In the data rows, zero lies at 4.5, halfway between 4 and 5.
Some points, one per row:
[2 3 2 5 6 3 1 6 2 3 5 2]
[4 3 4 5 6 3 3 5 5 3 6 3]
[6 6 5 2 3 6 5 2 4 6 3 5]
[7 6 6 3 2 7 7 3 6 6 2 7]
[1 1 2 5 5 3 3 4 3 2 6 2]
[3 4 3 6 7 1 2 7 5 3 6 3]
[4 4 4 4 3 5 5 3 4 4 3 4]
[5 5 6 3 3 6 6 3 5 5 3 6]
[8 7 7 2 2 6 7 2 7 6 2 7]
[6 6 5 2 2 4 5 3 8 4 2 5]
[4 4 4 6 6 5 3 6 3 5 6 3]
[4 4 4 3 3 4 4 4 4 4 3 4]
[5 4 5 3 3 5 4 3 4 5 3 5]
Then 18 other points, each followed by its number:
[3 2 2 5 6 2 1 6 2 3 5 2] 0
[4 3 3 5 6 3 2 5 3 4 5 3] 1
[6 6 5 2 3 5 5 3 5 6 3 5] 2
[3 3 3 6 6 3 4 5 3 3 6 3] 3
[6 7 6 6 7 4 5 8 7 6 6 5] 4
[2 2 3 4 3 3 3 4 2 4 3 3] 5
[3 4 3 7 7 2 4 6 4 3 6 3] 6
[4 4 4 3 3 2 3 5 8 3 3 4] 7
[4 3 3 5 6 4 3 5 2 3 6 4] 8
[3 3 3 3 3 3 3 5 4 3 3 3] 9
[9 9 9 1 3 9 9 0 7 9 2 9] 10
[7 7 7 2 3 6 7 2 6 6 3 7] 11
[5 5 5 2 2 4 5 3 7 4 2 5] 12
[6 5 5 2 3 5 5 3 5 6 3 5] 13
[7 6 7 6 6 5 7 6 7 6 7 7] 14
[3 3 3 6 6 4 3 5 3 4 6 3] 15
[7 7 7 7 6 7 8 6 6 7 7 7] 16
[6 5 6 2 2 7 6 2 4 6 3 6] 17
Which three of these numbered points are nearest to each point below, ignoring the direction in which the first points spread most? Their numbers follow each, nearest first.
[3 4 3 6 6 4 4 5 2 4 6 3] > 15 3 8
[7 6 7 7 6 8 7 7 4 8 6 7] > 16 14 4
[2 2 2 6 6 2 3 4 4 3 6 2] > 3 15 13
[5 4 5 3 3 6 5 3 3 5 3 5] > 17 8 15
[3 3 3 6 5 4 3 5 3 3 6 3] > 15 3 8
[3 3 3 3 4 3 2 4 3 3 3 3] > 9 0 5
[2 2 2 6 6 2 2 6 2 3 5 1] > 0 13 1
[4 4 4 4 3 3 4 4 6 4 3 4] > 12 9 7
[5 4 5 3 2 5 5 3 4 5 3 5] > 17 13 0
[6 6 7 8 6 8 7 8 5 8 6 7] > 16 14 4
